A single turn carries every row of the set below to another of its rows. Some are shown first; where does it send the rows asked next?
k_671: [ -8.0  -4.1 -38.4   7.5  -0.9  -3.5  -2.9  21.2 -30.9   2.9  -6.1 -11.5
   6.4 -18.4]
k_748: [  1.2 -17.8 -18.3  -4.8 -42.8   2.1 -14.9   8.0 -10.8  -3.4   6.1 -10.6
 -16.7   0.2]
k_50: [ 1.6  8.3 20.5 -4.0 28.2 -7.5  9.9 -6.4 12.0 13.7  7.5 19.1  0.0 16.5]
k_122: [ 11.1  -5.2  12.3   5.3 -19.1   9.4   1.7  -5.0   9.4  -1.1  12.3   5.4
 -26.9  32.8]
k_61: [  4.4  29.7   1.9  -5.1 -12.1  -6.9   5.4   5.8  31.1  16.5  10.5  10.2
  -4.7  -8.4]
k_415: [ 19.3  -9.3   5.2  20.7 -29.3  10.2  -5.6  11.9 -25.3  -1.1   3.1 -15.7
  23.5   0.5]
k_548: [  0.7 -25.5 -16.5   3.6 -32.9   9.5 -12.4  -1.8 -19.5  -2.0   2.0  -9.7
 -21.1   7.5]
k_13: [  1.6  15.6 -10.1   2.7  31.9 -12.0   8.0   9.2 -20.5  10.3   1.5  10.2
  30.2  -6.6]
k_398: [ 4.3 18.5 19.3  7.5 21.1 -6.7  5.8 -4.7 11.9  5.6  5.0 21.0  8.5 26.3]
k_794: [ -4.0   8.9 -11.6  -6.8  36.1 -17.4   3.0   3.1 -18.3   8.4  -3.9  13.6
  18.3 -13.5]
k_613: [  4.7 -12.7  17.7   2.8 -14.5   8.6   0.1  -9.2  11.4   7.2  10.9   4.5
 -23.7  29.9]
k_538: [  8.6   1.6 -13.9  32.2  -6.3 -19.8 -17.3  18.3 -20.1  -9.9 -14.3   4.6
  26.4   0.6]
k_830: [ -1.5  12.0  -8.2  -7.4  32.1 -21.6  12.9  11.0 -18.1   6.7  -2.5  11.8
  21.5  -9.1]
k_95: [  0.0  -6.8 -33.7  -4.8  -7.9  -6.6  -4.9  16.9 -34.6   5.0   2.4  -9.2
  15.4 -22.2]
k_535: [  8.2 -10.5  24.4   0.6 -17.2   5.7  -7.1   3.3  17.0  -5.0   8.0  -4.0
 -20.8  24.8]
k_175: [ 4.5 20.0 25.0 -2.9 24.3 -0.7  6.7 -4.8 16.3  0.3  0.9  9.1  3.5 16.3]
k_576: [  8.9  12.2  17.6  -0.2  24.3 -10.0  16.9  -0.6  12.1  10.6   8.0  16.7
   0.2  24.8]
k_138: [  4.3  -2.0  14.4   2.7 -24.9   2.3  -7.6  -6.0  18.2  -3.3   8.1   7.6
 -20.9  30.2]
k_810: [ -4.9  24.3 -13.6   1.3  34.2  -6.6   9.7   6.8 -13.5   5.3  -7.6   4.7
  20.2 -10.8]
k_709: [ 17.1   7.7  14.9  -2.4 -33.4  18.3   8.7   3.9   6.5  14.9  18.5 -12.2
   4.1  -4.7]
k_43: [ -0.2 -25.5 -15.0   7.1 -32.9   4.3 -13.4  19.3 -11.9  -3.6   4.2 -16.8
 -18.8   3.3]
k_77: [  2.1 -16.4 -17.9   1.2 -37.1   8.5 -11.9   4.4 -21.9 -11.7   4.8  -7.0
 -21.8   4.0]
k_889: [ -0.6  26.0 -15.6  16.8   5.0 -30.4 -10.3  14.5  15.2   1.6  -9.8  20.7
   8.3  -5.2]
k_905: [ -5.8  -5.8 -30.1  -6.2  -5.3 -10.7  -4.6  14.2 -39.3  -7.3  -4.7  -2.9
   7.8 -22.0]
k_524: [ -4.8 -11.5 -34.6  -2.0  -1.9  -6.8 -11.0   5.9 -37.7  -1.4  -7.2  -4.6
   5.1 -19.5]

k_613 goes to k_548
k_138 goes to k_748
Now these:
k_43 goes to k_671
k_122 goes to k_77
k_709 goes to k_415

A single turn carries every row of the set below to another of its rows. Some are shown first; where does it send the rows asked next?
k_552: [-12.4  30.2 -22.4  20.3  -7.0  27.5  45.5  -7.8  12.0  -0.1  12.3   3.9
   3.3  34.8  11.4  -0.2  -4.5  30.0 -21.0  28.6 -11.8  22.8   4.5   2.6
 -15.4 -24.6  11.2  20.2   9.3  15.0 -10.6]
k_181: [ 22.4  25.8  -1.6 -26.3 -10.3  23.3  20.1 -16.5  15.8  14.5  35.6 -10.9
 -15.9  41.5  16.1 -24.0 -25.7   3.8  -6.8   7.4   3.0   4.7  -6.5  -2.2
  -8.3 -25.3  -0.8  -1.4 -28.8 -20.8 -17.8]
k_773: [  5.2  26.8   6.3 -25.8  10.8   1.6  20.9 -12.4  21.7  32.0  19.6  -5.0
 -24.0  -0.1 -12.7 -11.0 -20.7 -25.0 -10.7  32.0 -19.2  -1.1  32.5   4.8
 -18.1   4.8 -10.4  26.7  -7.9 -19.5  -2.8]
k_345: [ -8.0  62.6  -3.7  -9.9  -2.2   8.2  17.1  -2.7  17.1  -1.2  -2.0  -9.9
 -41.2  51.7  -9.9   5.9 -10.3  25.3   5.2  17.4  -2.9   0.2  -3.8  10.4
  -7.2  -0.2  -4.6  12.1 -24.0 -11.7 -19.8]
k_130: [ 23.3   3.1  16.7 -16.0  13.5  22.8  11.0  -8.3 -14.5  -9.8  37.3 -20.5
 -38.6  15.1  19.5  -5.6 -11.1  -4.2   4.2  -2.1  -7.1   9.0   9.4   5.3
 -14.4  -1.7 -13.6  -3.3  29.8 -38.2  22.7]
k_723: [-15.8  44.8 -35.7   0.8   9.5  16.9  53.5 -28.4 -27.3  17.8  14.1   0.4
 -34.8  14.6  -4.0 -10.9 -18.2  -9.9  -8.3   7.2   2.8  12.2   7.2  24.8
  -9.1  -9.5 -15.6  13.3  -0.4   2.3 -15.1]
k_740: [  4.7  48.3   1.4 -10.9   7.8 -32.7  21.0 -18.9   0.6  -3.0  -1.2   5.8
  12.2  22.1   0.9 -16.8  -4.4  -7.7  11.3  -5.4   4.0  21.8  22.9   8.5
   1.3 -15.3   0.6   0.0 -10.8 -11.6 -13.2]
k_630: [ -6.5  34.1 -18.2   1.0  -3.4   2.3  17.0  27.5  -5.8  10.5 -20.5   5.7
 -35.4  -3.3   7.0  -1.0  -3.2   2.5 -13.9 -19.8 -25.7  19.5  -6.2 -12.6
 -31.2 -22.2 -28.1  14.3   5.4   5.1  12.7]
k_819: [ -4.3  15.6  -5.0  43.9  18.8   1.1   0.5  11.0 -33.1  -8.0  20.5  -0.6
  -6.3   7.8  15.2 -23.8 -14.5  15.6  -5.8   2.2   1.3  16.4 -19.7   1.1
   1.9  -6.8 -12.8  -3.7  11.5 -18.3   5.9]
k_620: [-27.1  24.0 -33.7   2.0 -12.8  19.8  31.8   2.4   2.4   7.0  19.0  -8.5
 -18.9  39.2  -4.9  10.7 -11.2  17.7 -28.7  36.5  -6.6  28.1   9.0  -1.9
 -23.8  -0.7  -8.4   4.0  20.0  19.5  -4.1]
k_532: [  9.5  23.2  -7.2 -21.9  10.6  14.4  29.1  -1.8  24.2   4.4  22.1 -32.8
  11.4  16.3  -2.5  20.1 -15.9  -1.3  -2.9  31.3 -18.0  31.1   2.0 -11.7
 -20.9  14.4  -3.4  16.9  25.1 -30.1  13.4]
k_507: [  2.8  33.8   9.7 -27.8   2.8 -12.6  10.1 -17.1  22.3  15.6  17.1   1.9
   9.7   7.2 -11.1 -11.1  -8.5 -13.2   1.5  -0.1  -7.7   4.2  37.7   9.8
 -15.5   3.4 -10.5  -2.5 -11.5 -22.9  -0.3]
k_115: [  0.7   3.4   1.6 -24.6   1.7   8.1  35.3   8.3  -9.7   6.0   8.4 -26.7
 -26.5 -26.1  13.6  -3.2  -0.9  -1.5  -6.9   3.9  -4.9  25.2  -8.6  -6.0
 -17.8 -12.2   0.9   1.0 -24.7  -0.9  36.1]
k_706: [ -2.7  22.7  -3.4   3.9  -1.1   8.8  12.1   8.8 -17.1  -1.3  -9.4  -0.5
 -68.0  27.9  13.8  -1.1  -3.1   7.0 -20.2  12.7   8.3  16.7  29.6  -2.8
  -6.7 -13.5  -5.5  -8.6  46.7 -11.5  -5.3]
k_516: [ 17.5  15.5   2.3  11.0  29.2  -9.3   8.6  11.6  -0.3   5.1  -5.6 -14.4
 -15.4  -8.3  15.4 -22.6 -18.2  25.7  -9.4  30.1   3.5  25.0  21.2 -32.0
 -14.6   0.5  -1.2   2.1  18.9 -41.6  15.4]
k_858: [ 14.5  14.8  37.3   3.8  21.7  10.9  -0.3  -3.1  -9.6 -23.4  35.2 -18.5
 -24.4  16.1  20.3  -7.5  -9.7  -3.9  13.5   5.5  -1.9  -6.8   1.7   9.3
  -1.3 -26.2   2.0  -3.7  16.8 -20.2   7.0]
k_11: [ 24.4  25.7  -2.0 -35.6  -6.3  25.0  32.0  -6.7  14.5  34.7  17.4 -14.6
 -22.2  29.4  13.6 -12.2 -26.8 -10.5 -10.6   9.1  10.2  25.7  -7.6  -0.4
   3.8 -29.7  -1.0   3.7  -7.4 -39.1 -14.2]
k_870: [ -8.2  21.9 -20.1 -16.2   2.2   0.8  24.0  10.2   9.6   7.3  15.2 -28.6
 -19.8  32.3  -7.9  17.7 -18.6  -3.2 -18.3  52.0 -12.3  37.3   5.2 -16.8
 -20.3  12.6  -8.7  16.1  27.5  -1.8   3.2]
k_928: [  0.0  13.8  -3.5 -18.2   1.0  -2.5  31.1  25.8 -11.2  15.2  -9.2  -7.4
 -39.0 -10.7  10.7  -2.5  -1.7   0.7 -10.7  -1.8 -17.7  37.4  -8.8  -5.8
 -24.8 -22.2 -17.6  19.9  -8.1   1.9  33.6]
k_729: [ -2.0  45.2 -24.4  16.5  -2.7  14.2  15.2   9.5   7.5  -4.4 -22.9  -0.8
 -24.9 -12.5  10.7  -2.9  -2.7   4.5 -12.3 -18.9 -28.0  -8.0  -1.7 -25.5
 -27.4 -13.6 -10.0   9.5  -0.8   0.5  -5.6]
k_214: [-14.3  31.4   6.4  20.1  -1.0  28.9  16.5  -4.5  -3.7 -12.2  -4.6   6.7
 -48.2  19.1  12.8   0.9   7.8  28.0 -11.5   2.0   5.7  -7.1  33.4  12.3
  -5.8 -21.1   7.0 -12.9  29.3  -7.6  -6.6]
k_726: [-12.8  13.9  -2.4  47.5  22.0  14.1  16.5   7.7 -18.1  -2.5  10.5   2.0
 -33.2   0.7   6.7 -20.1 -10.8  25.5  -7.6  31.7 -19.2  15.3  -6.4  -6.5
  13.7 -17.6  -1.4  26.4   3.2 -18.0  11.3]
k_258: [ 24.0   8.4   2.1 -13.9   7.6  13.9  21.3  -1.2 -15.3  -0.6   6.1 -12.5
 -66.1  22.0  20.1  -5.5  -8.1  -0.2 -10.7  14.8  -6.9  24.9  22.7  -8.0
 -11.8   0.7  -8.7  10.8  42.9 -35.2  14.1]
k_194: [  4.2  42.7  -6.1 -33.3  -2.7  19.0  31.6   6.5  11.3  37.4  -4.7 -16.0
 -34.1  28.8  -3.8  10.5 -20.3  -8.8  -7.8   7.8  14.8  31.6  -8.1  10.4
   8.2 -17.9  -9.1   2.1   7.7 -41.2 -13.6]
k_253: [  1.8  33.6  -0.8  17.7   6.5   9.5  29.0  -0.2  14.4  -5.3  17.1  -5.7
  32.5  29.4  16.2   0.3 -11.6   8.5  -5.5  19.6  -5.1  23.9 -10.9   0.3
  -5.0 -39.1  13.7  14.2  14.0   3.9 -15.9]
k_245: [ 15.8  14.8  -8.4  24.1  19.8  12.3  13.5  -2.1 -13.9  -2.5  11.6  -4.7
   3.4  -4.5  20.4 -24.3 -10.3  34.0  -6.5  -4.7   1.9  17.3   3.4  -7.7
 -19.6  13.8  -8.9  -7.1  13.6 -43.9  18.8]
k_721: [  4.2  28.8  32.0  22.4  16.1  21.8  14.3  -8.5   3.5 -25.0   9.5  -3.2
 -32.0  13.8  20.1  -5.1   3.6  21.5   6.8  11.3  -3.9 -14.8  18.8  11.1
   1.9 -31.8  19.3   6.1  12.5 -13.7  -3.1]
k_157: [  4.7  28.8   0.3  -6.1   9.8  15.0  21.0  -2.0  19.0  -1.0  30.3 -22.9
  42.4  18.0   5.3  13.6 -15.7  -2.7   2.4   6.9  -5.6  23.0  -9.7   0.6
 -14.2 -12.9  -1.5  -1.5  22.6 -19.3   0.7]
k_210: [-22.2  11.8  -3.5   9.7  20.8  -0.4  -4.8  20.4  -5.9  13.4   8.5 -14.5
 -27.8  -8.0  -5.3 -11.0 -22.4  18.9 -15.3  31.3   8.1  16.3  25.9 -25.4
  -8.8 -12.0 -18.1 -22.2  22.3 -21.2  15.1]
k_541: [-12.4  61.2  -8.8 -21.0  -2.2  16.4  27.4   5.3  14.3  20.2 -13.5 -12.8
 -42.9  38.1 -15.3  20.0 -10.3  13.3   0.5   9.5   6.6  17.4  -4.0  17.1
   0.7  -0.5 -10.9   6.0  -1.6 -30.2 -13.8]
k_987: [ -0.7  14.9  -3.0  -8.9   3.3   7.4  21.0   0.0  -4.8  -9.7   8.1 -36.2
 -14.7 -30.4  15.0  -4.8  -4.9 -11.0  -6.0   5.4   1.4  -0.5 -10.6 -19.3
 -10.6 -10.0  14.1 -14.4 -26.7   4.4  11.1]
k_59: [  3.3  36.1 -13.5  12.6   3.4   9.1  14.6  -0.1   6.7 -15.8 -12.3 -22.7
 -16.5 -24.0  16.1  -5.9  -5.5  -6.6  -7.4  -0.4 -13.8 -15.4  -6.4 -32.3
 -13.7 -11.8  13.8  -1.2 -16.9   2.5  -9.7]
k_985: [-31.9  10.3 -11.2  26.2  14.6  33.5  16.4   3.4  -4.8  11.3  16.7  -2.3
 -36.5 -11.7  -8.4  -9.4 -11.0  35.9 -14.1  26.1 -13.4   7.6  21.2  -8.7
  -1.9  -9.3 -14.5  -1.0   9.1 -22.9  24.1]
k_562: [  5.9  44.7  -0.8 -12.5  -7.1   9.5   9.8 -11.4  15.3  -3.8  24.9  -9.6
 -26.4  54.4   4.9 -15.7 -19.3  17.7   1.3  14.6  -1.9  -6.5  -6.5   1.4
 -11.6 -13.6  -2.1   3.0 -36.1  -4.1 -23.5]
k_259: [-10.8  32.8 -15.6 -11.3  14.2   5.3  30.4  -9.3 -10.5  32.3  21.6  -8.1
 -44.4   8.3 -11.6  -9.7 -30.6 -33.9 -17.2  34.8  -5.4   4.0  11.7  13.3
 -12.4  -7.7 -18.6  22.7   2.1   2.5 -16.0]
k_386: [  2.2  53.8 -23.1   3.0  11.7  -6.7  55.2 -33.5 -16.5  -1.2  -6.1   6.9
 -12.3  20.9   6.9 -17.2  -4.7   4.5   7.1  -0.2   0.4  25.1  13.3  16.5
   2.1 -16.4   3.7  19.8  -9.7  -8.4 -14.5]

k_214 goes to k_706
k_253 goes to k_552
Now these:
k_541 goes to k_194
k_59 goes to k_729
k_985 goes to k_210
k_773 goes to k_507

